Some points, each followed by its number:
<  87   72  -11  -34   30   48   -7  -15  -19  -36  -43  -71 -101  -35
   34   10> 0
< -1  -2  22   2 -40 -13   5 -16   4  18 -15  -1  53  19 -36   2> 1
<  7   4  17  16 -31 -38  -3  -5 -19  19  13 -23  13  60   2 -35> 2
<-25 -69 -11  34  24  65  34 -26  29  47 -43 -26 -15 -45  12   7> 3
<   4   13  -16  -38   55   24   39  -17   81  -90    1  -11  -31 -104
   -2   11> 4
<  6  -6  20   7 -42 -19   5 -12  -2  17 -10  -5  42  26 -31  -5> 5
< 10   6  14  21 -20 -49  -3   3 -27   7  24 -26  -2  62  19 -37> 6
<-21  49  45   7 127  -3 -39  17 -29 -39 -92   4 -44  -4  50  -4> 7
<  8  -1  14  23 -26 -43  -1   5 -25  11  22 -19   0  61   5 -32> 8
New points follow, each followed by the numbers of its two nearest points above, looking only along the 3 directions in which the numbered points spread most, nearest first.
<-24  18   9 -56 -11  34 -15   8  49 -25 -29  75  40 -70 -21  38> 3 4
<-27  14   8 -55  -2  41 -24  14  44 -49  -9 100  -5 -89   6  37> 3 4
<-29  20 -47 -45  55  18  -5  66 -14 -48  80  44 -91 -36  31  -4> 0 4
<-29  19  11 -54 -11  32 -22   8  50 -29 -32  79  39 -68 -17  45> 3 4
<-31  15  10 -58 -12  35 -15   4  45 -32 -31  75  39 -71 -20  38> 3 4
< 86  48 -31 -21  49  39 -20 -18 -10 -43 -61 -79 -80 -23  27   5> 0 4
<-18  13 -63 -24  62  12  17  53 -40 -17  88  -5 -86 -15  10   7> 0 4
<  7  -3  12  16 -28 -36   2  -4 -16  23   6 -19  26  43 -17 -16> 2 5
<-18   5  21 -36 -24  30 -10  -2  42 -13 -38  61  47 -66 -21  42> 3 1
<-11   2  24 -25 -37  19  -4 -12  31   0 -38  41  56 -39 -41  30> 3 1
<-16   8  18 -34 -27  22  -9 -12  34  -6 -37  45  50 -44 -32  32> 3 1
<-13 -50 -37  33  33  41  51  -9  -5  53   4 -54 -27 -24  -2  27> 3 1
< 10   4  10  14 -28 -31  -2  -6 -16  16   9 -18  30  44 -22 -18> 2 8
<-28 -69 -10  33  32  63  34 -23  30  41 -45 -28 -15 -43  12  13> 3 4
<-14   8  25 -36 -33  22  -6 -13  32  -2 -33  39  59 -40 -35  35> 3 1
<-29 -65 -10  31  29  68  30 -24  42  42 -44 -27 -14 -51  14   9> 3 4
<-14   0  23 -34 -31  26  -7  -8  35  -8 -39  50  50 -51 -33  42> 3 1
